In the rows, zero is written as 128.
Rotation paths and how fast each direction turns (degrees per step)
Each turn is a multiple of 5 degrees from 10 to 175, or 0.
Each row of a path follows its step; steps can be skipped.
path 1
step 0: [120 131 138 122 136 126 126 126 136 136 125 129 130 142 130 123 130 116
 111 138 143 125 122 116 127 119 151 122 141 130 122 125 140 122 137 125
 147 122 130 137 122 123 128 128 130 140 133 130 146 136 118 133 132 130
 134 130 125 129 125 131 141 134 125 139 136 109 131 128 131 131 125 135
 128 120 126 134]
step 1: [121 141 130 121 133 120 124 119 114 129 120 136 113 133 145 132 131 127
 140 136 113 139 124 122 137 125 138 119 110 129 136 119 127 130 121 117
 134 128 139 139 119 129 133 136 137 133 118 127 121 129 127 125 127 144
 122 129 119 138 128 137 120 139 138 133 130 132 132 118 137 136 125 128
 144 129 128 122]
step 2: [125 123 134 113 146 127 130 134 144 127 124 123 135 131 132 112 131 131
 122 132 128 134 128 127 147 136 120 117 129 108 134 127 134 138 131 124
 126 118 130 138 119 129 140 129 132 128 126 134 139 130 134 122 126 124
 134 140 129 123 136 111 126 129 122 138 131 118 115 120 144 134 124 139
 128 126 116 132]
step 3: [124 123 122 115 134 112 135 124 112 135 123 131 110 140 138 121 136 129
 130 130 124 129 119 132 128 138 145 112 124 127 116 130 128 110 142 131
 137 114 124 132 132 132 120 132 130 131 139 130 132 131 127 119 136 121
 135 125 125 124 128 137 134 137 129 136 142 130 131 141 141 130 123 132
 129 133 137 136]
step 5: [123 137 138 136 126 134 124 137 126 123 135 135 120 133 140 109 145 123
 122 135 130 131 129 125 133 131 131 122 131 126 123 135 135 121 144 136
 120 116 138 148 118 133 139 144 126 129 136 123 134 127 128 133 129 129
 139 131 137 134 130 117 134 141 124 135 130 116 133 125 135 139 120 137
 116 118 132 123]
step 8: [122 126 130 121 130 128 132 129 142 139 136 120 137 135 142 114 141 122
 127 136 127 123 134 128 119 132 137 123 115 127 118 109 151 125 142 133
 127 110 135 137 132 124 124 124 127 131 140 124 121 134 131 135 133 120
 135 134 123 130 131 130 136 128 126 132 140 129 138 129 139 135 140 136
 131 134 139 126]
step 12: [121 142 134 121 131 132 128 109 125 130 124 118 129 137 136 114 127 144
 122 135 122 124 139 120 136 130 137 129 130 133 129 107 132 137 126 128
 142 127 133 124 123 118 131 126 121 132 129 134 150 126 130 121 119 130
 130 130 134 137 130 121 126 133 130 113 127 120 124 106 122 134 131 118
 140 127 123 132]
step 17: [133 138 130 115 141 131 133 112 101 126 114 124 116 136 126 124 132 138
 120 139 131 123 135 124 140 130 124 124 130 135 139 123 121 124 123 124
 124 126 142 125 118 130 133 140 136 139 135 132 130 129 125 136 127 130
 133 140 138 126 143 127 131 145 119 121 139 125 128 123 133 135 127 129
 129 121 119 123]
step 19: [115 118 133 113 134 128 125 120 128 130 129 127 127 137 131 121 155 118
 129 121 118 123 127 129 135 118 129 124 114 139 136 147 131 122 138 132
 131 125 129 122 131 135 113 122 134 129 140 131 130 134 128 131 142 139
 130 146 133 125 139 129 126 137 125 130 138 131 131 116 139 124 127 127
 133 123 126 140]
step 20: [131 121 139 124 134 129 122 120 117 121 139 124 135 125 132 118 130 139
 120 144 122 124 145 123 124 143 139 126 117 124 138 115 142 124 130 136
 131 129 139 121 131 132 132 134 125 137 134 128 131 109 137 117 116 126
 127 128 130 133 127 132 124 146 121 120 133 129 132 134 146 137 127 129
 132 116 121 123]
[129 127 129 128 126 129 130 125 128 131 124 133 129 132 129 130 131 130
 129 129 129 129 129 127 130 129 131 130 128 129 129 126 126 128 129 128
 127 130 128 128 133 129 125 128 127 131 129 130 126 127 126 130 129 128
 130 129 127 129 127 128 127 127 123 130 125 131 128 128 130 128 124 127
 127 131 128 128] : 135
[127 126 126 125 128 129 129 128 129 131 132 128 127 127 128 130 127 125
 128 127 131 128 131 128 130 124 127 128 128 124 129 130 128 130 127 130
 124 124 128 128 129 130 127 131 128 128 127 130 127 125 131 129 128 130
 131 131 128 130 129 128 129 128 124 130 130 127 129 126 128 132 130 126
 124 129 130 128] : 125
[127 128 128 127 123 128 129 126 125 127 127 128 129 129 126 128 129 129
 130 125 129 126 127 127 127 126 132 128 127 127 126 132 125 130 128 127
 128 129 125 131 128 128 130 126 129 128 130 133 130 127 129 128 129 130
 127 126 124 130 128 131 127 124 131 128 129 126 128 127 129 131 129 126
 130 125 128 129] : 120
[129 128 126 127 127 128 128 126 125 124 130 128 126 130 129 128 126 128
 128 127 129 128 128 130 125 128 131 128 127 129 130 127 126 125 126 127
 127 128 128 125 128 129 129 130 126 129 126 127 128 130 127 126 126 129
 124 134 127 127 130 130 128 126 126 128 131 130 131 126 126 128 127 127
 134 131 127 129] : 135
[130 128 130 126 133 126 130 130 122 131 128 128 130 126 123 128 129 131
 127 127 129 128 125 127 124 129 130 127 126 127 128 128 130 129 125 128
 130 127 129 126 129 128 127 127 129 128 130 127 129 127 129 130 129 127
 131 129 129 131 127 129 131 129 128 128 128 126 133 129 125 128 125 126
 128 130 127 128] : 130
[130 128 129 130 130 131 127 127 127 128 129 129 125 125 125 127 128 126
 129 129 129 127 129 126 124 125 127 129 128 130 126 126 126 125 128 128
 131 128 122 129 125 127 133 130 129 129 130 127 129 124 125 130 127 129
 128 126 130 127 128 127 126 128 125 131 125 128 128 126 130 128 127 128
 127 129 129 128] : 65
path 2
step 3: [127 122 125 140 126 130 130 114 120 131 121 116 135 126 129 139 136 143
 139 138 113 120 130 134 133 144 120 137 137 132 131 135 122 124 126 140
 135 129 124 124 136 136 120 135 124 130 128 138 129 130 105 137 130 124
 130 111 121 124 121 125 123 129 129 141 131 128 126 120 129 110 120 130
 116 134 124 132]
step 5: [129 115 121 121 135 136 117 136 140 125 135 127 140 127 118 127 137 112
 134 134 107 132 127 129 116 129 117 111 137 137 126 121 140 133 115 118
 130 130 129 126 128 144 136 129 129 132 132 122 129 125 134 135 123 138
 120 117 131 133 130 125 130 130 122 122 130 134 135 142 123 131 124 129
 139 132 147 118]
step 6: [134 131 122 125 129 112 139 130 130 129 132 126 125 129 121 136 138 129
 131 134 133 126 131 134 120 137 135 142 122 131 133 120 140 138 134 132
 119 111 128 133 114 121 132 118 114 130 141 133 120 139 131 127 142 123
 144 146 117 130 127 130 130 118 138 135 135 125 125 123 128 142 132 124
 109 123 134 133]
step 10: [148 127 132 122 119 114 138 129 119 129 134 138 143 129 138 129 133 124
 135 142 112 124 113 142 119 128 128 119 127 139 122 128 124 130 114 135
 128 123 129 135 139 135 120 125 116 131 128 124 126 137 124 133 125 115
 131 126 123 132 137 114 121 126 137 134 146 116 132 125 129 135 127 129
 123 124 126 137]
step 11: [134 135 121 135 126 118 131 116 122 125 113 121 130 139 140 137 118 137
 120 117 147 128 127 123 136 138 130 149 146 127 121 122 128 124 127 126
 139 133 134 135 126 130 132 129 121 118 131 130 144 130 131 121 132 136
 130 139 121 125 131 146 123 130 133 132 123 137 126 136 131 115 134 139
 122 131 135 131]
step 18: [149 132 117 132 124 115 122 121 130 125 134 121 130 120 129 119 132 131
 116 140 136 124 134 127 126 125 131 131 142 125 131 121 131 125 115 137
 123 141 130 131 116 130 139 132 123 151 143 123 123 124 133 115 132 131
 120 131 132 131 133 139 131 137 143 139 136 123 127 114 122 126 121 130
 123 132 140 134]
step 19: [125 132 137 124 131 122 135 124 121 133 123 130 133 116 126 131 129 121
 143 123 129 126 135 128 125 136 123 120 126 137 122 134 147 126 123 122
 140 126 129 148 139 126 114 116 131 116 121 116 140 128 129 121 132 122
 124 128 139 115 133 127 121 120 127 131 133 122 140 144 134 130 143 134
 116 139 126 144]
step 21: [130 122 132 117 138 131 144 129 139 126 131 115 135 146 133 127 138 135
 129 129 123 129 135 130 129 135 121 134 133 117 126 119 132 126 132 116
 128 129 116 117 136 117 130 131 141 126 123 150 115 121 119 143 129 136
 120 129 116 127 132 135 132 130 125 142 135 125 125 126 118 123 128 130
 134 139 122 145]
step 24: [124 120 129 132 129 122 125 137 120 131 131 124 131 135 133 147 130 127
 126 133 119 147 136 139 116 141 130 143 129 144 130 135 129 136 135 133
 125 120 133 129 123 118 119 120 125  96 139 122 123 137 123 136 136 125
 119 129 132 132 122 127 129 118 116 118 119 129 124 125 131 127 134 123
 132 131 128 121]
step 25: [145 124 120 126 120 128 134 114 135 120 116 117 128 139 109 127 132 132
 114 130 123 126 135 126 132 132 133 125 128 116 124 129 122 127 128 125
 141 125 119 138 126 128 138 140 123 136 114 128 113 132 139 138 128 124
 131 117 115 130 141 121 137 137 131 127 130 128 115 120 112 121 120 121
 130 130 129 121]
[128 128 129 125 131 128 131 131 128 127 129 127 126 127 126 130 128 129
 129 129 133 132 130 126 127 128 125 132 125 129 129 129 127 127 127 126
 126 128 132 130 131 127 129 125 130 127 125 127 127 129 127 126 130 131
 125 128 127 126 129 131 128 125 129 127 125 129 128 127 128 127 130 131
 128 127 125 130] : 145
[126 127 129 128 129 128 129 126 129 128 127 126 127 126 128 127 129 128
 128 132 127 130 125 126 130 129 127 127 130 128 128 130 127 123 127 126
 130 126 128 127 128 128 134 130 130 131 126 126 128 129 129 128 129 130
 127 128 127 130 129 128 128 133 128 123 128 124 128 126 130 126 128 130
 128 130 133 128] : 160
[126 125 126 127 128 128 130 128 130 127 124 128 125 129 123 127 125 128
 128 128 124 126 128 126 127 127 127 131 130 131 126 132 127 128 129 128
 128 129 127 128 123 130 128 126 124 126 128 127 124 126 126 132 127 130
 129 127 127 129 127 128 127 123 130 127 125 129 130 126 128 125 127 127
 128 127 129 126] : 35
[128 129 132 128 128 128 126 128 131 125 126 126 127 125 129 128 132 126
 129 129 128 128 127 130 128 129 126 127 128 131 128 131 129 129 125 124
 127 124 127 127 127 128 124 128 127 129 126 132 130 127 126 132 130 124
 126 129 128 130 128 128 126 127 129 127 131 128 131 129 125 126 129 127
 128 127 125 130] : 160
